(in the rows, 128 means zero)
One turn moves every row onto another: examples first, then more rows asked:
z_852: [146 111 149 128 145  81  92 178 136 135 109 147 132  83 117 138  97 134
 107 121 128 127 130 152 105 139 126 127 134 125 153  98 153 135]
z_564: [133 119 115 119 112 136 166 120 126 173 137 119 128 127 121 135 152  99
 105 162 138 143 115 148 123 148 130 159 181 165 113 148 146 105]
z_84: [114 119 107 127 135 107 108 122 119 147 165 122 134 177 138 112 166 137
 113  78 104 122  94 118 115 102 121 149 155 155 136 137 151 137]
z_803: [138 145 117 151 134 119  92 198 126 129 138 127 122 130  90 128 116 115
 123 119 162 156  98 141 131 135 107 158 112 115 109 155 140 107]
z_766: [147 130 120 122 144 158 115 100 108 103 113 162 142 120 131 138 138 104
 115 154 152 147 110 117 115  75 138 121 122  96 124 158 101 140]
z_942: [146 134 133 120 147 167 140 112 114 118 124 135 152 151 111 119 116  77
 136 118 159 136 123 138 114  86 131 134 131  94  74 138 152 128]
z_724: [129 124 149 113 177 133 158 129  99 101 127 147 158 109 143 139 112 124
 118 155 113 113 109 154 132  74 150 147 160 128 124 107 138 137]
z_420: [116 124 100 135 116  93 130 147 128 145 143 128  93 156 131 137 146 135
  91 104 102 127 154 127 114  86 138 141 146 146 176  90 115 108]
z_210: [135 118 154 117 107 106 145 120 136 186 154 116 123 133 143 103  87 123
 103 107 111 128  96 116 123 124 112 116 115 143 167 101 170 116]
z_893: [104 105 137 147 162 162 140 124 127 102 134 147 119 125 134 125  89  84
 117 129 133  87 131 149 145  90 114 126  85 110 134 121 130 144]
z_415: [158 129 128 142 135 150 141 150 136 116 122 153 120 122  99 148  93 109
  74 155 118  96 134 149 143  96 147 112 103 103 109 134 123 119]
z_733: [112 108 128 142 112 150 124 118 109  95 159 104 127  99 105 160 129 144
  94 135 142 135 104 100 139 134 112  92 123 136 130 164 122 142]
z_423: [124 111 147 145 108 144 167 149 122 120 129 143 159 127 170 125 112 113
 120 145 126 109 118 133 139  87 174 132 154  79 111 135 143 132]
z_814: [137  99 128 100 125 101 176 140 144 184 136 123 119  96 114 148  93  95
 145 134 119 131 162 157 119 114 122 141 122 159 131 107 141 130]
z_310: [131 113 129 137 169 130  93 170 151 134 117 155 134 117 117 121 157 116
 151 115 171 130 112 127 108 148 114 119  97 129 155 134 125 156]
z_330: [ 94 119 125 115  83 158 184 122  94 142 158 139 132 154 143 144 111 143
 122 124 158 168 138 133 128 130 125 126 129 107 125 141 119 113]
z_777: [131 132 113 131  99 105  89 168 101 138 118 139 131 104 157 120 120 138
 119 115 160 137  93 142 107 131 121 144 172 109 143 158 133 151]
z_634: [126 129 142 145 147 124 118 112 124 167 147 109  95 109 105 122 139 116
 114 111 116 164  96  87 130 118 109 145  96 149 150 116 128  88]
z_633: [ 91 115 132 150 123 110 125 195 135 133 124 139 132 137 145 124  99 107
 127 128 152 142 132 159 117 136 134 166 109 105 178 113 142  96]
z_636: [ 90  99 168 105 147 138 166 115 143 117 145 115 151 112 125 145 103 137
 153 108 113 139 143 122 113 126 141  95 103 119 165 125 130 139]
z_462: [126 149 134 109 159 127 139 167 129 144 111 153 138 154 134 103 136 127
 145 122 172 150 109 173 104 150 121 147 170 129 149 111 145 126]
z_580: [ 99  95 143 132  98 111 102 131 178 113 162 140 133 143 154 131 106 121
  82 145  89 149 144 136 123 118 115 154 134 126 150 133 107 115]
z_994: [109  92 129 162 113 121 125 127 185 110 144 138 103 151 117 109 159 114
 150 122 145 162 148 123 130 110 126 127 112 141 102 135 103 130]
z_931: [149 127 116 105 144 116 123 127 154 147 149  91 142 106  78 145 112  89
 128 149 115 142  95 132 123 115 112 138 110 166 133 179 141 129]
z_801: [138  82 110 131 128  89 159 157 125  96 147 125 107 142 117 168  88 125
 104 135 105 141 123 111 108 105 136 141 143 117 107 143 131  76]
z_600: [149 113 105 129 115  95 113 160 160 148 163 122 135 182 103 129 149 114
 123  93 128 133 132  95 110  83 130 108  92 140 146 117 143 129]
z_747: [155 156 129 122 109 123 169 142 130 182 147 113 109 132 133 108 149 140
 131 129 148 157  88  92 134 110 125 113 147 149 150 114 121 120]
z_984: [112 120 105 116 105 105 124 108 168 120 150 127 152 138 161 117 131 144
 139 123 135 155 116 148 141  91  96 128 158 136 133 124 118 187]
z_215: [128 106  76 131 171 127 190 131 163 116 133 126 125 177 102 150 131 120
 144 115 143 133 109 137 134 125 115 116 117 118 107 126 149 119]
z_961: [150 103  97  81 167 119 141 105 132 118 137 133 138 133 139 169 112 129
 102 114 112 123 117 117  97 124  91 118 180 112 125 122 132 145]

z_633 goes to z_803
z_733 goes to z_961
And these:
z_766 goes to z_724
z_564 goes to z_580
z_210 goes to z_600

One turn moves every row onto another: examples first, then more rows asked:
z_688: [121 159 121 115 129 124 124 111 157 110 163 139 105 153]
z_669: [146 154 107 122 131 138 115 109 133  95 146 149  75 137]
z_190: [164 113 152 135 128 103 123 147  97 137  92 142 158 142]
z_384: [121  90 111 137 149 120 124 104 148  75 139 122 102 106]
z_232: [142 112 141 148 158 116 104 143 110 153 140 140 170 125]
z_700: [160 140 127 126  99 107 112 124 112 161 139 143 124 148]
z_664: [153 139 119 126 133 152 111 121 122  86 120 147  70 145]
z_279: [121 106 150 125 159 113 169  94 117 110 121 134 164 119]
z_176: [127 126 112 158 171 105 128 127 114 130 163 121 156 122]
z_748: [130  79 143 133 143 117 143 123 128  86  91 115 158 120]
z_593: [148 138 132 128 153 111 181  83 137 128 128 135 135 130]
z_141: [153 158 122 116 111 142 100 141 129 144 124 148 131 163]
z_475: [135 145 115 125 125 159  84 149 137 133 121 132 135 161]
z_836: [125  78 120 128 140 122 131 126 133  87  83 111 151 108]
z_628: [156 121 142 136 145 159  80 129  89 135 110 138 136 149]
z_472: [126  87 149 128 162 115 145 109 115  89 110 131 170 118]
z_243: [ 95 121 116 139 139 150  88 155 118 106 127 117 149 148]
z_757: [138  98 116 110 123 130 156  83 122  95 123 116  96 101]
z_588: [127 110 116 134 160 146 158 105 116 111 152 128 143  81]
z_305: [157 104 146 132 139 118 106 147 104 148 114 145 172 131]
z_561: [148 131 120 105 154 153 167  99 123 105 148 149  92 126]
z_699: [127 109 117 137 163 116 116 121 148  73 144 127 100 104]
z_236: [123  99 110 116 138 130 141  85 135  76 137 117 105 101]
z_860: [162 129 121  95 125 170 114 110 114 136 123 131  96 158]
z_15: [118 121 139 149 158 156 117 119 105 115 115 126 181 117]
z_830: [156 112 151 139 128 107 131 134  97 122  80 152 153 147]
z_194: [147 159 121 116 107 113 108 133 122 156 129 142 124 152]
z_519: [137 108 151 127 128 152  97 142 113  94  93 150  88 143]
z_653: [120 156 109 122 134 122 113 106 152 101 154 149  88 144]
z_10: [164 105 138 108 112 137 143  97 132 132  96 128  87 119]

z_699 goes to z_688
z_588 goes to z_561
z_305 goes to z_472
And these:
z_748 goes to z_384
z_757 goes to z_664
z_176 goes to z_593

One turn moves every row onto another: examples first, then more rows asked:
z_119: [146 168 132 125  96 155 123  94 153 104 146 140 158 156 109  89 129  92
 133 159  98 153 120 139 122 125 112 130 113 141 125 105 144 138 164 117
 106 159 146 140 124]
z_907: [152 133 119 121 112 153 116 124 143 150 150  90 126  96 110 124 152 117
 113 100 113 109 125 107 130 151 123 185 102 146 133 126 140 117  98 135
 126 111 154  89  93]
z_694: [130 114 125 130  95 130 141 146 148 103 113 142 116 155 128 154 137  93
 129  88 110 125 138  81 153 125 159 101 140 110 164 135 116 132 135  91
  85 127 112 125 125]
z_213: [ 82 114 128 138 151 197 119 107 147 114 110 136 131 137 104 100 128 140
 133 157 146 138 130 130 124 138 131 143 111 121 122 132 144 100 127 134
 167 146 125  81  90]
z_914: [147 115 126 167 135  95 111 143 112 128 122  91 102 126 136 145 142 103
 154 156 174 116 124 116 113 159 144  99 108 159 145 130 144 134 138 125
 132 140 117 118  97]
z_460: [121 137  93  89 126 118 114 123 135 160 109  72 117 139  80 110 158 105
 157 127 106 150 127  99 123 134 114 136 141 136 157 149 129 148  96 109
 114 101 106 110  96]
z_783: [162 140 111 113 148 143 134  80 143 135 129 123 133 137 105 173 125 157
 123 144 112 158 158 146 149 135 133 117 150 118 154 109 141 119  81 114
  97 169 139 156 121]
z_241: [142 125 117 122 151 115 126  67 123 131 105 125 113 162 125 130 130 123
  89 158 126 175 102  92 115 100 135 162 134 132 138 155 141 130 157 104
 151 146 167 112 144]
z_39: [157 163 136 142 121 125 137 129 100 116  99 113 125 153 101 118 169 125
 123 188 137 134 114  95 100 111 111 110  97 117 143 152 163  89 109 121
 138 101 128 105 107]
z_107: [162 120 144 130 158 133 116  74 143 153 105 134  94 143  74 159 134 140
 152 126 140 136 119 117 138 120  84 133 131 123 130 143 151 102 125 121
 127 144 178  93 162]
z_220: [122 119 131 142 142 148 138 121 105 118 125 168 139 126 117 107 107 146
 137  76 119 121 125 125 134  94 137  85 134 173 128 149 124 123 133 120
 122 166 131 131  84]
z_887: [120 127 110 117  99 105 121 154 107 104  90  93 105 154 128 135 119 119
 133 129 115 106 122 105 103 107 140 134 117  95 151 136 132  99 151 136
 119 178 144 100 174]
z_875: [ 99 148 143 145 189 121 136 175 115 132 114  97 155 127 110 113 139 132
 158 130 116 143 141 133 103 129 131 106 143 130 117 155 135 111 176 105
 138 125 136  95 116]
z_469: [122 111 140  95 153 137 159  97 154 107 138 115 147 141 111 156 107 161
 114 123 106 144 112 122 144 123 156 125 161 138 141 123 135 158  86  90
 142 127  92 101 115]
z_701: [121 130 110  79 110 114 155  80 130 115 168 114 146 131 111 135 117 111
 111 101 117 117 121 100 137  95 121 106 131  99 133  88 133 125 145 140
 150 155 162 122 132]
z_300: [118 115 110 108 130 101 140 104 142 113 155 179 103 123 122 122 109 134
 120 166 108 127 112 150 126 117  95 120 109 104 167 122 177 127 139 103
 118 141 180 106 135]
z_934: [128 153 156 103 134 131 140 136 124 101 141 142 124  92 148 147 148 113
 108 114 111 152 161 103 157 129 169 134 127 121  99  97 127 126 138 103
 106 130 121 129 111]
z_58: [139 108 145 122 101 166  98 113 142 101 109 142 155 107  82 117 113 124
 148 139  78 109 125 132 150 107  78 122 138 132 128 136 129 146 152 119
 137 139 106 100 145]
z_67: [133 117 131 104 136  63 112 137 148 133 146 101  97 131  97 150 114  90
 146 154 155 131 120 107 116 142 160 109 100 127 144 159 115 107 102 138
 114 121 146 104 128]
z_997: [129 155 121 114 128 116 125 126 132 124 122 134 160 130  85  80  83 111
  88 112  73 142 122 143 125 121 129 102 147 163 127 130 132 136 128 113
 131 139 138  96 169]
z_224: [115 126 132 147 147 112 127 100 139  89 157 183 119 146 104 142 107 149
  87 108 121 117 150 163 110 136  92 103 150 123 164 128 124 147 127 105
 121 138 144 112 130]
z_692: [ 95 137  97 142 127 126 120 116 126 111 135 167 100 117  78 128 103 136
 123 166 162 127 132 164 133 114  82 109 156 132 148 131 166 128 143  96
 125 155 109 111 122]
z_864: [127 136 128 123 125 170  86 141 100 126 125 106 147 116 106 160 126 170
 113 141 129 113 134 134 144 168 150 125 153 137 159 129 124  87 133 121
 129  90 121 132 107]
z_186: [113 154 108 167 134 141 149 181 174 104 125  95 138 139 125 129 112 106
 132 123 145  95 123 132 140 127 138 131 139 135 122 146 147  86 147 128
  97 139 123 101 118]
z_734: [128 105 129 138 124  94 104 142 150 130 129  93  99 105 134 174 122 127
 103 137 123 115 167 102 144 150 136 100 115 128 144 143 103 123 117 159
 135 134 128 124  86]
z_137: [149 162 111 128 131 119  89 107 110 119  98  97 127 119 115 128 177 146
 135 107 120 128 138 129  73 128 149 152 122 153 110 162 124 133 110 133
 127 127 127 132 126]
z_894: [120 136 109 151 180 157 139 111 119 138  87 134 125 125 103 111 132 119
 132 132 133 137 142 140 134 149 112  84 142 132 142  98 178 109  77 128
 145 130 149  92 124]
z_982: [167 137 137  72 137 100 141 120 134 120 131 106  81 168 107 117 140 158
  98 120 117 139 120 107 161 171 120 125 119 132 124 145 109 110 121 112
 106 107 131  99 136]
z_660: [147 115 156  97 133 118 134 149  87 117 139 103 119 133  87 138 124  93
 134 153 124 151 131  83 132 103  95 172 132  97 152 137 101 113 137 112
 123 166 134  85 134]
z_650: [124 116  98 116 179 119 115  91 127 123 118 124 157 147 110  94 100  96
 155 156 150 106 127 127 141  74  96 143 130 128 135 137 139 111 159 132
  92 134 111 107 131]

z_107 goes to z_186
z_224 goes to z_67
z_982 goes to z_650
And these:
z_241 goes to z_875
z_137 goes to z_997

One turn moves every row onto another: examples first, then more rows asked:
z_586: [148 144 164 111 153 127 134 150  88 168 178 157 144 123 158 161]
z_711: [147 127 137 117 151 129 115 160 118 144 141 171  69 142 163 105]
z_164: [128 128 154 153 113 124 145 155  98 159 174 174 149  96 128 133]
z_871: [124 143 159 149 117 166 141 154 127 118 109 145  79 138 166 159]
z_157: [134  88 127 130 152  90 152 164  82 118 151 157 111 145 187 128]
z_756: [147 112 168  96 127 107 179 141 110 117 183 169 113 112 154 145]
z_324: [155 155 131 122  82 132 127 168 101 136 150 146 127 111 193 148]
z_16: [134  76 148 104 138 113 133 151 106 167 130 158 108 145 183 108]
z_752: [156 151 137 104 107 127 197 157  98 126 142 141  98 150 181 146]
z_763: [150 127 132 125 153 134 119 163 113 144 140 171  64 142 170 116]
z_303: [135  98 142 132 118 147 156  85 125 137 179 182 125 125 142 133]
z_707: [124  80 153 106 131 116 130 143 108 170 129 167 109 149 186 105]
z_857: [118  83 154  97 131 115 125 123 120 151 137 134 151 117 182 131]
z_577: [121 141 111 140 139 109 112 119 123 122 146 159  74 149 177 159]
z_506: [109  81 153 124 127 123 165 147 103 106 161 136 126 125 118 167]
z_216: [146 104 144  99 145 148 129 180  78 134 140 154 104 127 179 110]
z_443: [109  86 113 113 141 118 116 131 131 115 180 144 116 133 170 130]
z_789: [134 164 119 156 141 137 123 146  76 126 140 165  78 142 174 132]
z_797: [107  95 130 123 124  93 125 106 112 139 130 155 117 158 198 158]
z_410: [146 143 141 101 103 130 144 169  91 145 156 151 142 118 156 193]
z_888: [112 109 103 137 114 154 176 128 105 116 158 148  84 173 175 155]
z_411: [131 133 125 125  63 140 153 157  72 143 121 169 135 121 165 152]
z_745: [132 136 147 111 148 137 147 130  98 154 152 167 138 103 107 172]
z_271: [101 113 119 149 116 170 152 135  71 158 155 169 152 139 143 154]
z_242: [105 112 136 155  97 160 143 123 145 122 152 144 109 118 120 152]
z_62: [105  90 127 120 124  88 126 106 117 145 137 147 117 151 191 152]
z_567: [ 74 116 146 137 110 155 126 115 112 118 147 136 104 159 144 158]
z_96: [114 128 100 130  94 147 146 117  87 113 107 151 117 104 166 121]
z_248: [156 100 167 135 131 106 174 144 149 150 167 155 107 123 155 126]
z_205: [108 117 134 119 164 143 155  99  73 145 134 164 135 118 131 135]
z_639: [118 137 125 131 103 151 157 121  88 153 110 177 125 107 116 122]
z_383: [148 138 140  99 106 132 139 161  87 137 157 157 149 124 152 196]
z_706: [117 127 118 138 108 153 156 115  84 152 116 174 126 106 113 129]
z_68: [134 144 141 105 146 142 143 125 104 147 147 164 139 109 104 165]
z_408: [114 135 103 120 120 167 169 154  94 122 114 132 136 125 158 174]
z_133: [108 134 120 139 140 145 126 123 160 159 148 149  98 138 185 127]
z_261: [136 140 149 173  93 165 164 163 122 159 132 145 103 146 150 148]
z_485: [105 147 128 154 128 105 119  89 117 143 138 144 124 131 174 155]
z_788: [166 110 186 148 126 119 145 178 105 133 122 144 112 138 152 134]
z_138: [131 133 112 126  63 146 153 156  75 143 120 158 130 119 162 149]
z_591: [131 142 114 132 143 106 109 123 121 114 142 158  78 153 173 158]
z_898: [116  82 173 136 118 108 132 137  89 134 161 135 136 158 130 134]
z_527: [141 152 137 124 117 119 162 175 120 123 131 138 133  85 140 153]
z_169: [133 136 135 157 151 117 163 154 110 163 120 162  93 150 201 125]
z_572: [119  90 137 162 119 117 173 106 108 154 178 165 114 162 152 130]
z_355: [150 119 134 111 127 142 177 165 145 113 148 138  78 134 177 151]
z_140: [138 108 165 141 121 128 186 184  80 143 142 139 120 155 149 164]
z_299: [143 135 111 142  97 168 174 102 111 144 139 154 110 164 169 134]

z_567 goes to z_299
z_261 goes to z_355
And these:
z_216 goes to z_586
z_411 goes to z_711
z_577 goes to z_138
z_133 goes to z_408

